One turn moves each row of this set onto another row. After a few examples, where does it send each row asked below?
noziz: [-11 -22 -33  45  -4  11  13  -2  -6  27  11  24  -7  24  11  -5 -20 -33
 -47   3  -1   2 -12   1 -12  30 -21   1  -5  27 -46   7 -21]
tefo: [  6 -31 -21  49  -6   2  21  -2 -15  30  15   5   1   7  11  -1 -11 -36
 -35  23   2   0 -10  -5 -17  29 -28   5 -11  27 -58  -2  -9]
sodok: [ 22  27  21 -18  23 -21  -6  13   8 -36  23 -10 -13 -29 -23  -1 -20  -9
   6  -8  -8   9  12   6   6 -11  31   6 -21 -43 -21 -33  -7]
doben: [ -5 -42  -7  11 -46  37  34  -6   1  20  24 -21  30  14   6  47 -21   9
   1  11   8   0 -26  24   5  13 -20  13   0  14 -30   8  14]
tedu: [-21 -32 -19   7 -44  44  26  -4  12  15  21  -1  21  30   5  43 -30  11
 -11 -10   5   0 -27  30  12  12 -15   9   8  13 -16  18   3]
kireb: [ 18  26  21 -19  17 -19  -9  10   7 -36  22  -8 -12 -28 -21   1 -18  -3
   7  -8 -10  10  12  14   1 -12  36   2 -19 -47 -23 -30  -9]
zezuv: [ 15  29  20 -18  18 -17 -11   9   8 -36  23  -6 -12 -25 -19   1 -20  -4
   3 -10  -9  10  12  15   1 -12  38   1 -17 -46 -21 -29 -10]
pumad: [ -4 -53  -4  13 -16  26  19 -19 -15  19 -22   0  -4 -10  -4  21 -18 -22
   2  46  20 -18 -13 -16   2  21 -44 -17  -1  24 -12   4  11]
rur: [ 13  30  16 -21  24 -17 -10  11  10 -37  24  -2 -16 -20 -23  -1 -24  -8
  -1 -17  -9   9  11  11   6 -11  36   4 -17 -44 -16 -29 -12]
gefi: [ 22  29  19 -18  23 -23  -7  16  11 -38  22  -6 -17 -27 -24  -3 -19  -7
   5 -13 -10   8  11   6   9 -13  28   6 -21 -45 -16 -29  -8]
lefu: [-26 -40 -25  24  -2  11  11  33  27 -12   3  30  -1  24   3  10 -19  -4
  -5 -37  11 -13   9 -12  -3   5 -42   6  22  25  16  23 -26]
kene: [ 29 -33 -18  55 -11 -12  29  12 -12  21  11   2  -6  -8   6  -6   0 -32
 -18  23  -4  -3 -12 -18  -5  23 -49   9 -17  24 -53  -2  -4]
zilin: [ 23  26  23 -19  19 -23  -5  12   8 -37  23  -7 -16 -26 -21   2 -23  -8
   4  -9  -9   9  12  11   6 -15  30   6 -20 -47 -15 -31 -11]
Fom: [-43 -43 -18  21   3  22   8  12  14   2   9  18  16  30  11  19 -25 -10
 -17 -19  21  -8  10   1 -25  13 -17   6  22  32  -4  14 -25]
tam: [ 10 -52  -6  16 -19  17  23  -6  -9   9 -25   5 -14 -17  -9  16 -12 -19
  11  38  15 -22 -13 -25  15  15 -61 -17  -3  20  -2   8  12]
Suz: [ 34 -28 -26  55 -14 -16  28  26   1  11   6  17 -20  -5   0 -14   0 -28
 -15   4 -11  -7 -12 -24  11  17 -65   8 -14  19 -35   8  -9]
dom: [ 11 -32 -22  13 -52  24  34  24  24  -3  14   8   1  15  -6  31 -20  19
  10 -25  -8  -8 -28  11  38   0 -54  12   4   5   6  27   6]
Nosu: [  3 -48 -16  31  -7  -6  23  46  25 -17   2  17  -3   2  -3   7  -5  -3
  16 -26   7 -17  10 -27   3  -1 -65  12  14  23  14  19 -15]
Nuna: [ -5 -17 -40  45  -7   5  12  12   7  14   6  40 -20  27   6 -12 -20 -27
 -44 -17  -9  -2 -13  -4   4  24 -36   0  -2  21 -28  16 -26]
nok: [ 33 -47 -30  25 -25   1  19  29  18  13   2  -3  30  24  -7 -22   6   0
  27  23   0 -37 -20  11  10  19 -26   2 -21  -3  -2  14  38]
gofu: [ 17  31  16 -20  23 -21  -9  15  13 -39  22  -3 -17 -23 -25  -3 -21  -7
   3 -17 -11   8  11   8   8 -12  31   5 -18 -44 -15 -28 -11]
Raf: [ 19  28  20 -20  20 -20  -6  12  10 -37  23  -3 -17 -21 -21   2 -26  -7
   2 -13 -10   9  13  13   5 -14  32   4 -18 -47 -12 -28 -13]
rapom: [  7 -46 -15  14 -20  17  19   2   2   2 -29  20 -25  -8 -12  10 -15 -15
   8  20   9 -24 -14 -25  26  13 -67 -19   1  18  13  16   5]
rivir: [-31 -54  -4  25   3  18  16   5  -1  12  15  -8  31  13  13  26 -15 -15
  -7   9  28  -7  11  -3 -39  17 -15  10  14  35 -26   0 -13]
Vel: [ 21  26  23 -20  20 -21  -5  10   7 -35  25  -8 -14 -26 -20   4 -24  -9
   4  -7  -8   9  13  12   4 -12  32   5 -19 -47 -17 -32 -11]
Til: [ 13  29  19 -20  24 -17 -10   9   8 -34  24  -7 -13 -22 -22   0 -23  -9
   0 -11  -7  10  11  12   2 -10  39   5 -18 -43 -21 -32 -11]
gok: [-13 -28 -26   8 -47  38  26  11  23   4  15  13   7  31   0  34 -30  17
  -7 -29  -3  -4 -28  23  28   6 -32   7  10   8   2  27  -2]
did: [-22 -46 -11   9 -13  36  12 -24 -12  20 -22  11  -6   5  -2  21 -27 -22
 -12  35  21 -16 -13  -7   1  24 -31 -22   5  25  -8   8   2]
gevi: [ 18  28  20 -21  21 -19  -7   9   9 -35  24  -4 -16 -21 -20   3 -26  -8
   0 -11  -8  10  12  14   4 -13  35   4 -18 -47 -15 -30 -13]
Kidug: [ 19 -45  -2  17 -51  24  42   8   3  12  23 -26  24  -3   0  43 -12  11
  18  13   3  -4 -25  12  15   7 -41  17  -5  11 -27   8  20]
Vez: [-26 -41 -20   7 -13  37   8 -16  -1  12 -26  27 -17  13  -4  16 -31 -18
 -15  16  17 -18 -14  -7  12  21 -38 -25   9  22   7  17  -5]
pabab: [ 20  29  19 -17  16 -21  -9  15  11 -40  21  -5 -16 -27 -21   0 -18  -3
   8 -13 -10   8  11  12   6 -14  31   1 -17 -48 -18 -27  -9]
gubo: [ 18  27  22 -20  20 -20  -6   8   8 -35  25  -7 -14 -22 -20   4 -25  -9
   1  -8  -7  10  12  14   3 -13  36   5 -19 -46 -17 -31 -12]
budis: [  4 -44 -32  19 -18  19  10   9  12  25   6  -3  41  42   0 -15  -7  -5
   7  27   8 -31 -20  28  -8  29   5  -2 -15   2 -13  11  31]
punaz: [ 17  27  20 -19  24 -19  -7   9   7 -34  24 -11 -11 -26 -22   0 -21  -9
   3  -7  -7  10  12  10   2 -10  37   6 -21 -43 -23 -33  -8]
bupef: [  7 -36 -46  18 -22  15   8  26  29   9  -1  21  22  49  -6 -27  -8   2
   8  -2  -3 -36 -21  22  13  21 -13  -5 -11  -4  13  25  23]
noli: [ 17 -58  -1  36  -8 -11  31  38   9  -8   8  -8  12 -16   0  14   3  -9
  26   3  14 -16  11 -30 -11   2 -65  17   5  26  -7   5  -1]
tuz: [ 22  28  21 -19  20 -22  -4  13  10 -37  23  -5 -18 -25 -20   2 -23  -7
   4 -12  -9   8  12  12   7 -14  30   5 -19 -48 -12 -29 -13]
nad: [ 13  30  18 -19  18 -17 -11  11  10 -38  21  -4 -15 -23 -21   1 -21  -3
   3 -13 -10   9  11  15   3 -12  38   1 -16 -47 -19 -27 -11]
mot: [ -4 -37 -41  16 -18  21   5  14  22  19   3  13  32  52  -1 -20 -13  -1
   1  10   3 -32 -21  29   0  26   3  -5 -11   0   1  20  23]
zul: [ 16 -20 -37  50 -12  -8  20  27   9   7   4  37 -27  12   0 -16 -10 -24
 -28 -16 -14  -6 -13 -17  15  17 -57   4  -7  19 -22  18 -20]
bima: [ -1 -61   5  33  -3   1  27  16  -3   6  14 -21  28 -10   8  25  -1 -14
  15  21  25 -10  12 -18 -31  11 -39  15   6  33 -28  -4  -1]
vur: [ 16  29  17 -19  18 -19 -10  14  11 -40  21  -3 -16 -25 -22   0 -20  -2
   5 -15 -11   9  11  13   6 -13  34   1 -17 -48 -16 -26 -11]
zim: [-11 -40 -22  10 -17  28  12  -3   6   4 -30  32 -25   7  -9  10 -25 -14
  -5   9  10 -22 -15 -16  24  15 -54 -23   7  18  18  21  -3]
dol: [ 27 -40  -9  18 -53  17  41  22  15   1  18 -11  10  -2  -5  34 -11  16
  21  -5  -6  -7 -27   4  31   1 -58  16  -3   8  -9  17  17]
vefi: [ 22 -48 -27  24 -23   9  17  16  11  21   6 -11  40  28  -4 -16   2  -4
  21  34   6 -33 -19  18  -3  25 -10   2 -21   0 -14   9  38]
gugig: [ 26 -39 -39  23 -26   4  14  34  28   7  -1  13  21  35 -10 -27   0   3
  22   5  -5 -38 -21  13  18  17 -27  -1 -17  -6  12  23  30]
vized: [ 20  28  20 -17  17 -21  -8  14   9 -38  21  -8 -14 -29 -21   1 -19  -3
   8  -9  -9   9  12  12   4 -13  33   2 -18 -47 -20 -29  -9]

pumad moves to did
tuz moves to zilin
bupef moves to gugig
Now find these:
tedu moves to gok
gofu moves to gefi
Nosu moves to noli
Suz moves to kene

